In the data rows, 128 means zero.
The rows fall into hidden groups. Groups can overlap: rows of different groups may look alike.
Here is the table:
[159 182 106  98 166  79  89  99 106 177  90  99 103 166 146  94  91 124
 110  87 204 133  91 169 163 103 182 255 101 201  93 122 100 117  99 103]
[121  86  65  93 120 179  82  89  89 118  95  86 101 132  80 182  91 104
 104  59  92  81  77  85 128  76  87  99  91 104  91 190  93  95  79  97]
[143 189 118 219 162 124 112 237 223 120 111 170 111 192 114  93 116 133
 110 111 112  73 162 190 187 176 112 108 236 135 199  79 238 107 114 117]
[139  88 151 116 172 106 213 118 118 118 162 159 163 198 111  80 174  71
 120 141 122 113 170 124 147 118 115 122 118 124 119 112 118 128 174 156]
[163 173 107 201 148 140 112 249 209  85 113 171 112  60 117 193 111 139
 115 117 110  68 159 144  64 197 111 108 251 111 180 179 250 100 117 119]
[153 111 142 241 140 175 131 255 236 139 131 182 123 110 113 170 130  82
 124 138 126 150 173 151  97 192 118 116 255 152 236 128 255 120 131 124]
[190  95 119 105 110 151 112 107 102  89 111 103 111 184 149  77 110 196
 249 130 105 168 105 140 190 162 106 111 111 177 105 158 108 169 111 105]
[152 109 141 198 113 163 142 226 236 158 142 181 130 122 114 134 141 198
 114 164 127 175 165 179 111 165 122 124 223  67 188  97 224 122 142 129]
[ 63  80 183 127 136 160 140 128 142 190 249 126 245 121 126 144 213 177
 124 175 125 198 130 180  98 133 130 116 130 176 127 127 130 102 151 255]
[166  65 145 255  74  66 121 226 252 174 122 173 119 183 108  80 124  99
 118 136 120 164 184  56 175 149 117 110 227 109 255 121 229 116 127 124]
[149  86 129 105 152 186 172 110 111  65 118 177 117 123 105  67 119  86
 115 113 105 176 161 137 189 115 106 116 108 155 105  81 108 136 205 110]
[116 137 104 144  68 168 122 167 164 162 116 149 118  89 111 177 124 161
 120 126 114 100 127 169 147 163 113 109 170  75 134  92 171 110 116 117]
[ 83 132 162 150 166 164 139 147 189 163 136 146 133  97 119 195 140  67
 125 159 121 163 136  62 190 136 123 124 144  66 163 172 153 124 143 139]
[ 96  62 115 103 126  77 101 103 106  64  99  95 110 153 158  53 102 134
 176 144 108 126  89  78  97 148 106 101 106 190 103 183 104 148 105 108]
[ 62 199 193 128  80 122 148 131 141  67 142 123 141  95 138 141 160 116
 182 222 124 129 126 115 129 172 129 119 134  98 130  80 134 127 153 144]
[133  62 121 110  96  86 116 106 113 185 176  98 146 175 113 186 132 110
 118 107 105 125 104  62 133 102 106 113 109  73 105  71 112 106 110 177]
[167 147 153 118 139 144 136 118 117 148 137 112 128 130 153 116 135 114
 113 144 243 134 115  67 173 115 217 189 121 131 119  98 122 143 136 125]
[ 83 109 143 113 187 136 123 111 119 143 116 104 120  94 166 191 122 155
 113 142 169 154 108  62 103 123 196 154 114 174 116 105 113 121 118 124]
[192 111  95 112 153  87  81 109 107 113 106  99 133 119  86 166 121  87
 113  85 100 131 102 180 190 115  95  98 111  84 114  67 112  88  85 123]
[ 95  77  81  90  67 165  84  89  93 144  95  89 106 120 143 157  93 162
 117  74 120  60  77 179  67  96 114 121  93 111  90 137  90 139  86 101]
[138 107 101 157 190  83 100 162 129 123 104 133 101 150 101 196 102  80
 106  89 100 149 131 129 188 128 100 111 160 115 146 191 162 108 100  97]
[181  80 114 147  66 151 108 143 134 123 111 136  99 131 105 183 103 174
 106  96 106 156 125 144 191 106 105 109 145 102 138 171 137 111  99  99]
[171 176 117 104  85  90 201 113 104 162 106 143 114  58  92 170  96 194
 117 113 103 127 127  66 183 120 113 111 101  82 112  69 110 123 125 117]
[ 61 158  98 101 130 110  97  96  99 139 100  90 100 198 134 101  99  97
 105  91 148 184  91 108 157  95 142 185 100  96  97 165  93 127  92  99]
[ 96  65 255 138 145  67 146 130 142  59 148 119 135 115 133 175 148 139
 110 183 122  77 134 124  93 116 137 115 125  67 145 150 123 119 165 148]
[ 60 131 145 114 102 110 108 114 122  70 108 112 122 131 164 116 117 106
 126 133 167 176 114 186 129 122 189 184 113 129 114 163 118 115 121 121]
[ 77 158 152 120 172 155 125 118 117 117 169 120 194 140 109  62 255 182
 121 128 120  76 107 142 185 117 115 114 119  79 120 114 116 135 133 161]
[161 122 101 105 128 136 107 100  96 190 189  95 154 108 104 103 130 168
 114  98 107 141  92 153 188  88  97 119  99 139 107 152 104 115 101 186]
[134 181 129 110 101 179 126 112 115 161 123 103 112 118 170 161 120 123
 111 137 156 188 115 142 116 103 183 207 114  76 117 124 112 132 120 118]
[184  61 126 113  98 162 116 113 117  89 184 105 197 196 112 186 168  63
 105 139 115 109 109 113 105 117 116 114 111 127 116  62 109 106 123 187]
[129 133  96 100  60 112  99  97 101 164 100  87  99 165 255  74 102 117
 122 124 140 105  95 120 106 106 134 130 103  70  97 161 100 181  96  98]
[116  73 118 110 146  69 152 110 101  79 117 168 111  81 103 139 112  61
 114 120 108 136 163  80 163 106 108 122 104 120 115  94 106 126 221 109]
[ 82  77  95 103 191 138  95  98  94  92  95  97  97 108 118  63 102 109
 192  87 101  61  88  65 168 111  95 104  99 110  94 166  96 150  95  89]
[ 68  62 134 114 139 140 130 109 116  92 250 104 255 149 113 182 212  76
 111 146 128  89 112 171 151 112 111 113 114  71 120 130 111 124 124 244]
[145  92 105 216 158 104  89 190 165 124  96 151 102 193  88 109  92 186
 107 100 109 200 156 131  94 143 106 101 187 114 219 103 189  87 101 106]
[165  98  89 104  72 111 119  99  98  87 106 135 100  71  94 104 105 152
 107  92 102 139 151 106  86  86  97 115 100 134 100 130 102 138 169 103]
[167 108 128 114  69  68 226 112 113  83 116 169 121 109  97  82 118 105
 121 131 119 176 198  92  82 112 113 115 112 141 119  75 115 128 182 118]
[195 181 116 107  99 153 109 104 109 116 113  97 105 179 130 192 105 109
 207 131 111 150 102 116 120 140 106 114 105  65 106 191 105 143 109 115]
[166 165  88 139 134 107 115 132 131 115 101 207 100 143 112 144  99  61
 106  98 118  85 171 132 187 112 116 123 131 122 137 192 136 129 108 102]
[ 78 164 123 104  88 170 112 109 108 124 115 104 113 137 119 179 106 148
 206 118 106 119  96 131 110 164 110 106 108 165 107 155 107 134 113 114]
[120  93 124 190  96  79  98 162 156  84  97 149 109  92  94 129 105 101
 118  87  99  94 143  65  63 117 101 102 162 181 177 175 164  99 103 107]
[195 104 161 120  96 171 203 117 120 105 135 177 131 138 113 146 139 125
 121 147 129 197 183 157 153 124 114 118 122 171 125  88 119 152 255 125]
[138 123 131 110 138 187 116 114 107  81 124 103 114 142 140 100 110  99
 106 134 132 167 107 134  77 112 147 169 104 152 111 194 111 124 117 110]
[149 150  94 117 115 108 122 121 116 104 108 188  99  96 107 163 100 167
  99 101 105  72 187 119 124 122 103 117 118 131 120 109 116 110 147 106]
[178 138 162 235 103 158 113 173 214 143 117 164 112 181 110 164 118 137
 113 116 115 184 172 174 146 120 112 110 181 154 253 151 172 106 117 119]
[150 185 167 122  80 154 238 123 129 165 130 159 129 151 120 116 136 107
 119 156 123  78 190 115 101 133 121 116 122 158 125 167 121 127 201 131]
[ 66 135 161 123 176  86 133 120 132  63 255 114 242 102 114 130 191 118
 117 156 128 153 112 157 189 131 121 110 121 102 124  84 119 112 131 255]
[ 84 185 140 115 148 135 191 115 122 113 117 123 122 140 105 182 128 160
 124 129 114 168 141  70 177 114 113 106 115 130 113 177 116 110 120 120]
[164  71 111 105 122 116 116 106 103 105 119 103 111 174 160 168 115  95
 107 105 146  94 110 139 182  93 155 163 104 171 104 123 111 138 109 106]
[ 60 153  70  90 155 186  88  87  82  87  91  71  92 136 154 106  86  96
 115 113 101 186  84 167 176  88  90 101  87  96  92 130  87 129  82  86]
[179 167 130 113 180 179 115 110 112 142 121 108 110  64 157 110 116  69
 177 223 114  98 103 159 163 139 110 115 110  65 114 163 109 160 121 116]
[184 130  96 121 177 123 105 143 115  76 108 115 115 110 112  68 108  63
 141 113 106 133 114 190  86 255 102 114 137  77 124 191 142 112 110 108]
[ 64  87 106 131 122  98 117 146 121 121 131 121 136 113 106  85 144 188
 111 102 112 147 125  70  81 168 100 116 147 184 132 182 146 112 107 125]
[147 150 125 110  79  66 105 105 117  89 167 102 195 151 124 159 191 124
 106 108 109 198  95  95  77 116 116  94 114 195 103  77 103 103 115 174]
[ 94 116 190 125 138 184 148 128 141  94 141 118 134 180 165 162 148 139
 117 174 157 172 123 118 152 139 190 161 128 159 131 150 128 118 150 144]
[138 155 113 145  58  68 137 143 152  89 107 255 113  90 102 152 109 154
 118 102 111  93 252 187 184 128 107 102 145 155 140 128 146 126 150 113]
[113  63  95 101  99 124  91  98  98  77  94  97 101 118 123 158  91 184
 255 122 103  81  89 157 157 135 100 105  96 155  99 172 100 120  96 102]
[121  92  94 101 150 155 181  96 102 146  98 135  99 186 112 113  95 100
 111 106 102 177 158 154  89 100 109  99 101 197 105  67  98  98 123 108]
[ 93 152  81 103 147 101  84  95  96 119  96  96 105 200 108 124  89 100
 101  72 116 118  83  71 189  92 105 113 101 195  95  84  93  98  83 103]
[155 193  88 123 170 162  97 130 121 140 107 119 105 179  99 115 103 164
 100  81 101 176 104  70 188 130  97 103 129 150 115 141 126  88  93 100]
[ 91 191 117 105  89 157 180 109 104  68 105 181 111 181  98 107 105 151
 110 100 104 178 149 101  71 114 108 105 105 141 103 141 108 132 160 111]
[ 86 150 170 123 124  87 149 124 137 189 137 148 132 149 123 111 143 190
 121 161 124 189 149 117 102 131 125 122 127  79 127 144 130 124 224 144]
[ 91  94 116 110 162 179 115 110 106 128 117 100 106 198 173 139 110  94
 105 118 217 139 103 124 139 100 229 255 105 195 111  74 107 144 112 109]
[ 69 166 113 108 191 187 113 111 106  76 109  97 111 196 165 158 114  87
 115 120 249 109 112 126  98 103 255 255 107 199 112  99 111 134 110 111]
[137 107  94 184 152 113 113 207 165 102 113 141 106 118 106 123 116 119
 102 103 107 182 147 119 125 164  97 114 206  96 177 111 200 108 102  97]
[ 75 124 166 124  83  73 135 126 129 183 255 127 242  66 112 187 198  66
 116 161 125 165 114 102 156 131 124 121 122  89 127 166 128 133 147 255]
[ 90  78 134 116 147  88 110 120 114 140 116 116 114 110 128  92 115 163
 252 159 107  79 114 169 130 154 117 119 110 152 112 166 114 135 122 117]
[190 191  92 119 154 117 117 114 114  86  91 198 103 197  90  52  99 149
 111  89  96 120 167 186  87  84  96 103 114 199 116 190 114 101  98  91]
[ 78  67 142 117 162  72 114 118 116 146 120 116 120 147 169 128 114  81
 115 138 255  61 104 115  68 126 255 210 110 165 117 162 110 128 127 123]
[135 122 144 115 178 121 255 117 122  65 117 137 120  73 115 188 123 101
 120 134 114 175 165 123 117 124 122 116 114 100 115 128 116 106 134 126]
[182 127 167 125  80 160 133 122 133  98 243 117 219 176 125 125 232  91
 117 161 119 138 122  73  67 125 130 120 123 177 125 193 125 100 135 247]
[151 169 109 136 111 172 114 133 141 109 116 130 111 109 139 196 119 106
 110 105 133 143 119 111  71 114 135 137 132  77 129 179 132 136 114 111]
[126 120 103 101 105  84 103 103 100 133 107  95 105 134 147  74 102 181
 111  99 228 143  94 153 162  96 212 255 100 154 102 124 101 136 101 101]
[ 93 158 186 125  58 109 144 126 141 194 138 115 135  86 162 132 149 130
 124 166 153  78 122  95 139 141 176 162 132 171 127 184 128 141 150 144]
[181 108 117 203 142 119 128 199 235 155 120 179 115 188 116 148 129 126
 113 125 119 100 165 123 187 130 115 115 205 141 179 168 199 117 120 122]
[ 95 128  89  95 147 188 108  96  96  96 119 111 122 113 114 118 113 166
 102  93 116 103 108 125 127  91 114 130  93 196  95 156  99 128 107 121]
[156 167 177 227 154  81 130 199 230  57 127 170 123  59 131  83 134 197
 115 138 119  88 176  58  94 138 121 112 205 109 215  64 200 116 132 132]
[ 62  96  72  90 117 142  91  95  88 167  90  95  91 100 154 171  79 189
 123  94 107  79  91 159 180  97 110 118  89  75  95  99  94 255  96  89]
[147 157 149 121 141 136 128 121 128  56 122 114 123 195 126 133 136  63
 193 163 115 110 121 105 172 150 124 122 123  98 121 107 127 131 126 132]
[104 121 108 102  66 189 206 105 106 145 106 163 107 169 107 171 105 112
 104 103 102  82 168 123  74 103 106 111 107 107  99 185 103 119 144 106]
[146 183  80  93 146 121  94  91  87 188 102  83 113 103 108 124 109  62
 109  68 131  64  85 191 180  70 109 132  94 153  89 185  92 124  85  98]
[112 201  78 110 156  82  80 106  97  97  99  98  97  84  88 167  87 169
  99  77  94 177  92 142  64  96  96  96 103  81 107 158 104  93  86  98]
[ 66  68 171 124 183 103 184 123 135 157 133 185 124 137 123 194 132  74
 110 148 126 127 188 100 158 128 126 113 124 178 122 114 119 139 255 138]
[155 181  87 114 156 185  99 114 102  61 100 108 100 122 152 153 102 127
 140 100 114 125 102  88 143 156 101 111 119 101 110  94 113 145  92  89]
[138 179  75 143 150  78  94 158 133 151  94 122  99  81  86 126  90 174
 102 100  98 106 131 125 133 162 101 107 153  91 144 147 153  87  90 100]
[123 106 154 120 113 133 125 119 127 193 125 116 122 137 135 174 128 123
 218 180 119 121 111 176 131 173 121 115 118 198 121 104 119 136 133 129]
[ 60 193 125 112 133 178 116 106 113 109 111 103 115 177 255 121 117 126
 141 174 156 127 102  97  70 114 149 147 110  94 108  62 112 174 110 107]
[160 164 188 127 188  81 142 129 139 149 139 127 138  93 174  69 147  90
 118 169 209  80 119 188 111 140 236 160 128 117 128  94 132 138 152 147]
[106 123 135 113 159  96 104 111 107 154 107 113 111 165 127 102 106 191
 215 141 107  94 101 160 162 152 106 104 110  78 113  68 113 138 105 105]
[192 107 124 107 133  65 113 109 103 192 115 104 116 110 167  77 111 118
 134 109 156  96 102 157  93 125 159 196 108 130 110  86 110 152 113 110]
[ 59 115 103  98  80  70 131  96  96  92  99 129 103 127 112 131  96  98
 114  72 125 155 132 181 119  94 115 116 101 142  97 159  98 164 120 101]
[ 76  85 100 102  77 173  99  97 100 120  99  99 103  60 130 139  98 119
 110  93 165 160  91 133  70  94 153 255 105  66 101  90 100 139  99  99]
[149  80 125 195 169 123 120 247 213 140 117 171 123  92 105 102 131  97
 123 123 106  97 161  97  73 215 116 112 239  92 185 139 250  93 119 123]
[101  84 194 131 121 157 163 132 141 154 151 119 136 110 165  72 162  99
 114 184 151 198 128 104 135 126 180 154 134  75 133  93 129 135 153 141]
[122 147 150 118  74 129 123 119 124 160 126 108 119 151 154 130 130 193
 203 204 121 114 118 175 101 161 117 115 120 198 119 133 113 146 131 127]
[ 99 150 184 129 168  73 177 128 141 190 144 169 134  62 126  87 149 140
 111 187 127 134 168 150 183 145 131 120 127  74 129 148 127 120 255 142]
[145 201 175 120  74 133 139 124 133 187 132 119 133 106 157  93 148 124
 127 147 157 129 117 151 175 128 173 141 127 113 123  91 129 135 137 135]
[145 166 152 255  75  78 120 238 249 187 120 175 122  60 115 142 124 168
 110 121 114 149 185  78 106 151 111 112 241 123 255 191 237 111 124 122]
[196  92 179 128 182 177 139 128 141 119 196 117 228 164 128  93 255  62
 123 167 118 155 124  86 169 129 132 118 127  94 127  71 130 120 146 195]
Some new rows, each followed by its group:
[172 143 107 117 150  92 101 111 110 103 125  99 132 153 114  81 120 192
 112 115 101  89 110 100 182 121 100 111 112 128 119 166 114 105  95 126] A
[119 106 153 115 131 178 128 117 111 163 199 113 250 118 107  73 255 152
 118 133 119 125 110  62 130 117 114 123 115 149 118  62 113 122 127 191] B
[188  87 156 120  88 114 136 123 121 165 255 113 255  97 117 126 255  83
 118 155 115 195 113 103 176 123 122 126 117 128 126  66 121 105 135 254] B
[ 75 101  82  99  62 172  90  91  86  64  94  80  88 196 142 176  88 144
 159 101 105 125  81 173  87  89  99 103  93 165  94 134  83 145  87  88] A
[115  69  73 101  99 135  90 102 100  69  86 121  94  61 107 137  84 116
 110  75 116 116 126 189 127  99 113 124  98 136  98 110 105 146 101  95] C
[ 93  80 156 117 154 110 131 119 119 178 255 119 255 125 114 152 199  66
 125 140 118  87 116 153 101 118 115 115 120 104 118 126 121 115 134 255] B
[ 86 203 153 114  72 125 126 119 121 149 125 124 125 145 145  74 135 118
 196 220 120  86 112 175 133 155 117 111 118 138 113 157 117 158 129 123] A
[104 197 148 111 169 185 178 113 120 107 119 191 122 115 110 110 118 126
 127 131 122  83 181 164  73 133 114 108 113 145 113 180 117 128 252 127] C
[120 188 112 108  72  73 112 106 107 193 178  91 212 136 116 184 195 195
 101 119 104 165 106 185  75 106 112 114 108  90 107 174 106 100 110 183] B
[ 88 141 110 102 180 191 103 102 106 130 103  96 108  67 159  73 104 175
 232 158 108  62  97 153 140 160 109 102 106 188 106 129 104 149 105 107] A
[ 77 102 168 121 156 110 136 121 130 155 242 121 236 193 121  78 255 183
 116 163 120 185 119 147 159 128 126 117 125 107 125 127 121 124 139 237] B
[110 134 155 114  82 189 135 116 127 100 128 114 122 152 162 173 128 193
 201 194 121 157 108  61  88 179 122 110 123  86 115 119 114 157 132 129] A
[127  94 116 106 165 131  96 108  99  85 107 101 106 129 148  74 101 111
 111 104 255  62  97  83  82 102 246 215 100 156 104  73 104 130 106 105] D
[192 121  79 110 193  99  85 106  96 156  91  89  94 138 139 137  88 186
 109  82 123 167 101 161  76 103 118 135 103 116 114  71 102 135  89  92] A
[187  71 143 118  83  90 122 114 119 138 220 107 255 168 115  91 228  82
 111 141 117 112 112  58  72 117 114 117 117 142 117 104 116 109 126 230] B
[180 139 106 105 132 162 119 100  99  78 107 105 103 159 145 192 104 103
 146 138 103 198 118 128  67 114 102 110 101 105 109 137  96 193 132 100] A
[130  78 139 116 158 185 130 111 115  94 132 105 117  93 139 167 127 133
 107 130 150 182 112 179 147 111 146 153 116  92 114  80 108 123 125 119] D
[ 90 147 100 100  95 125 102 100  95 157 178  94 176 184  91 180 139 112
 113  98 101  62  93 145 101  95  99 111  97 129 103 173 103  99  94 177] B
[164 167 152 119  62  96 255 119 128 178 131 178 125  65 124 107 128 182
 113 153 120 105 179 171 110 128 123 113 121 176 122 162 117 146 197 135] C
[ 64  96 173 123 174 109 191 131 135 101 135 180 133 147 110 135 139  88
 121 173 119 181 172 187 120 139 130 119 121 150 129  97 127 129 255 142] C
[196  66 149 118 110  82 125 120 123 161 115 107 135  97 115 162 158 153
 116 165 118 139 119 176 103 129 125 121 117  76 126 105 119  89 126 123] B
[157 122 131 112 100 188 147 116 103  89 124 160 118 140 103  90 122 134
 111 116 110 102 157  58 180 102 109 128 108 122 115 102 112 127 234 108] C
[ 61 106 135 113 135 106 161 111 116 184 109 182 118 131 105 129 118  71
 120 119 115 139 134  57  85 115 113 107 111 167 114  75 110 118 174 120] C
[ 85 113  83  95 114 180  99  91  89  83 122  97 119 108  91 143 101 172
  99  77 105 115  93 145  65  91  92  96  93 140  96 176  87 119 101 122] C
[190  86 133 114 145 180 115 115 111 171 211 113 228 195  98 159 183 189
 119 124 115 173 106 156 116 106 113 110 114 136 117  95 112 105 121 217] B
[ 91 140 134 115  71 112 115 113 113 174 160 104 192 157 113 182 240 196
 114 115 111  88 104 180 111 111 113 115 114 132 110 164 114 106 120 162] B
[ 63 203 172 255 185  99 117 223 239 167 123 181 123  62 110 131 118 136
 121 137 112 127 187  96 166 157 122 111 218 126 255 156 224 106 133 127] E
[ 68 134  89 104  59 193  89  98 100 180 124  92 150 142  93 165 150  68
 105 101 102 123  91 138 126 102 102 104  96  77 102 139  99  98  98 129] B
[ 92 147 116 103 187  88 106 104 102 170 108 101 111  70 158  96 109 140
 115 104 219 111 103 107  79  99 219 203 105  68 105 131 104 133 103 102] D
[125  77  82  98 122 132  87  94  89  71  92  90  96 155 106  97  94  86
 255  88  95  70  87 160 139 113  95 105  94  87  97 193  96 134  91  94] A
[138 140 120 107  63 180 169 106 115 100 108 129 111 157 118 183 110 197
 111 106 122  85 145 186 117 109 119 124 112 138 104  78 112 131 122 117] C
[104 186  62  89 184  86  84  85  80 104  87  88  98 155  76 117  83 168
 125  83  88 197  82  95 185  86  88  98  82  70  96  87  85 130  83  93] A
[ 87  77 140 115 152  75 118 114 119  95 141 111 123 132 115 104 133  83
 115 123 117 194 105 115  98 125 114 112 115 175 112 146 110 118 126 140] B
[105 177 105 122 169 170  95 124 126  93  96 113 105 160 143  86  97 166
 171 138 101 145 118 133 125 177 107 101 122 171 126 156 126 134 100 107] A
[142 102  80 119 179  81  91 133 117 105  94 113  98 110 114 123  84  74
 106 102 126 121 117  73 127 146 124 124 130  68 118 170 131 102  94 103] E
[189 149 104 124 134 163  99 126 117 152 105 110 104 181 139 166 105 156
 109  94 135 122 111 178 192 142 131 123 124  82 122  76 126 121 107 107] E
[180 113  74  90 143 103  84  85  88 162  83  80  88  77 183  85  84  83
 111  71 113  78  76 175 136  87 100 105  90 144  83 106  86 167  78  87] A
[186 149  82 136 164 108  88 139 117  64 100 115  99 131  92 164  98 152
  96  90 101 163 116 104  84 127 100 105 135 180 133 115 130  86  90 103] E
[142  77 163 116 151  67 125 121 117  60 131 122 125 108 148  66 128  75
 123 150 164 122 114  88  96 124 182 201 118 121 124  80 120 144 132 120] D
[138 134  74  93 176 105  82  92  86 177  87  77  85 147 245 153  81 113
 126  93  97 152  78  81 164  90 107 115  87  76  95 149  89 182  87  90] A
[122 160  82  92 169  83  95  91  87 111 118 107 117  85  83 134 101 120
  99  72  94  83  92 182 113  80  93  97  89 173  91 193  89 116 102 112] C
[ 99 181  83  92  61 178  86  95  88 102  98  86 103 125  98 101  90 132
 165  91  94 134  88  85 154 109  98  99  94 134  93 114  95 107  85 100] A
[107  63 179 125 177  67 148 128 131 155 255 122 255  99 120  56 243 114
 123 163 121 190 119 174  83 128 124 129 127  87 131 108 130 128 146 255] B
[189  93 154 149 134 177 162 180 177 142 153 158 143  72 130 189 161 120
 124 182 128 134 136 174  62 207 132 122 183  83 143  70 179 123 166 148] E
[180 178  71  88  88 159  95  82  82  94  82  94  82  89 101 107  74 197
  91  66  96 152  90  66  94  74  94 101  87 149  84  68  81 107  85  79] C
[133  79  73 113 172 189  96 128 108 174 100 111 101  80 101  69  94 115
 103  91 104 120 101  96  81 209  97 107 131 178 115  64 130 104  98 102] E
[ 91  97 114 104 167 175 216 108 108 141 103 160 107 152 103  70 103  64
 109 101 104  66 165 128 167 103 110 108 105 175 102 139 106 113 135 108] C
[ 83 142 138 115  82 104 126 115 117 168 124 110 124 124 139  59 129 175
 143 230 126 180 110 167  92 142 112 113 114  78 120  94 118 136 125 121] A
[ 63 119 156 118 101 187 139 121 126 148 134 109 129  74 151 125 138  70
 116 160 153 108 115 124 122 129 169 163 118 129 125  65 121 123 131 132] D
[154  95 136 152 185 139 146 148 151  80 106 252 109 139 113 106 105 147
 107 112 111  78 255  55  78 133 114 108 147 198 157  94 144 113 146 115] C
[163  98 188 125 111  80 144 131 134 189 144 122 135 109 160 152 149 161
 120 171 166 151 120 142 170 136 194 165 124 147 133 170 134 138 147 143] D
[146  87 133 223 171  71 108 199 176 183 117 148 107 189 106 102 109  74
 114 103 113 166 166 106  95 149 106 112 201  96 240  64 202 126 110 111] E
[109 149 103 101 182  74 131 101 105 191 104 129  97 139 106 104  96 194
 103  96 100 109 149 184 161 101 107 104 103  85  95 158 100 124 133 100] C
[169  76 156 121 186 102 128 119 125 109 131 116 122 163 171 153 134 166
 112 147 224  96 123 130  72 123 233 162 120  83 119  84 120 124 134 132] D
[170 129 168 119 182 110 130 120 126 182 124 112 122 127 182 181 131 148
 123 139 231  78 110  69 127 129 255 175 121 134 119 121 115 129 134 127] D
[144 130 130 112 178 107 121 112 117 163 115 104 109  82 175 103 117  98
 116 119 255 173 104 137 163 111 255 189 110 138 114 121 112 133 117 117] D
[ 62 119 206 131 186 133 158 135 154  58 150 132 143 135 156 190 164 139
 121 194 158  91 129 166  95 151 179 129 140 131 129 185 135 126 163 155] D
[125 193  79  92 180  67 102  94  89 156  97  95  96  70 116 125  90 123
 170 116  98 134  99 169 159 116  98  96  91 123  97 181  92 199 103  93] A
[192  78 181 126  75 190 152 127 140 137 145 117 140  77 161 111 158  75
 139 255 124 123 130  96 162 141 128 122 131 166 130 166 132 133 150 144] A
[133 200 110 230 101 177 114 200 219 157 113 177 113 104  99 195 121  87
 116  97 109 178 166  87 145 116 104 110 205 115 204 172 202 121 110 108] E
[182 172 133 160 113 188 162 171 159 186 120 182 115 103 112  66 111 185
 113 139 121 150 249  66 183 181 116 104 174 190 166 151 169 115 132 123] C
[150 145  94 109  72 151 101 103  94 105 145  89 148  61 126 162 137 159
 142 129 107  80  96 134  76 113 104 114  99 199 113 167 102 128 102 139] A
[141 180  66  89  61 178  85  84  85 168  90  82  88 192 100  65  81 113
 103  67 113 107  82 125  67  75 101 109  88 126  82  66  85 136  90  84] C
[180 125 129 250  90  99 117 221 202 190 120 167 114 110 107 193 117 152
 115 112 108 198 169 117 164 136 108 115 219 185 237 131 220 120 114 108] E
[173  96 168 225 118 133 135 255 238  73 131 176 127 141 122 112 142 146
 123 158 130 116 181 112 189 201 126 113 255  66 234 128 255 100 141 140] E
[121 106 159 121 130  92 247 121 131 152 123 172 131  77 113  60 139 172
 128 142 122  79 196 186 134 127 123 110 126 122 122  80 126 137 213 135] C
[105 143 172 122  90 184 140 124 128 141 137 117 131  83 158 130 139 187
 140 189 143 163 113 139  86 158 134 122 127  79 127 187 125 145 144 135] A
[158 175  96 126  65  84 100 122 101  86 115 111 113  77  87 171 112 135
 109  67 102 132 111 111 160 102  87 110 120  74 128  78 121 115  94  98] E
[154 198 175 247 182  78 138 246 255 121 134 191 132  96 124  86 142 126
 121 152 119 108 183  71 133 161 126 119 243 172 247  88 240 116 148 136] E
[115 108  85 167 124 184 106 158 151 171 101 142  95  76 109  92 103 141
 102  90 104 104 132 179 161 105 101 111 161  84 143  99 160 101  99  98] E
[104  85 104 101  87 131  97  98  97 157 105  92 107 157 121 114  98  61
 255 154 112 165  94 157 168 145 103 102 102  89 105 164  99 156  99 101] A
[124 175 203 125  92 109 255 134 137 122 153 189 138 191 125 103 151 101
 125 177 128 187 186 115 160 146 133 124 131 162 131 194 133 133 249 149] C
[160 151 126 108 103  70 121 110 111  82 118  99 113 162 159 150 117  70
 111 122 141  70 105  60 164 107 161 158 109 190 114 159 107 130 115 115] D
[102 145 119 107 167 193 112 104 106 160 109 105 111  94 164  87 115  91
 212 142 111 155  99 102  74 151 107 106 110 182 105 152 111 164 110 109] A
[115 156 161 119 125  98 140 122 124 103 133 115 130 180 166 117 147 143
 124 152 246  62 121 131 141 112 255 209 118 190 125 131 126 141 135 125] D
[114 140 142 238  83 141 122 255 215 170 122 173 114 183 120 115 122 131
 116 124 118  68 172 190 158 183 117 112 255 110 223 141 255 118 123 119] E
[166 167 158 255 120 118 131 247 255 129 127 186 132  62 107 118 141 154
 123 145 123  61 189 172  67 154 116 120 247 120 255 111 251 117 131 127] E
[128 150 154 124  78 150 255 125 119 172 142 163 127 112 116 171 143 159
 115 158 123  79 175 183 157 109 121 136 117 135 131 125 123 132 169 128] C
[157 138 148 115 180 119 121 119 115  65 127 115 119 149 177 114 126 122
 116 128 226 124 113  86 129 110 245 195 116 184 118  72 117 148 129 120] D
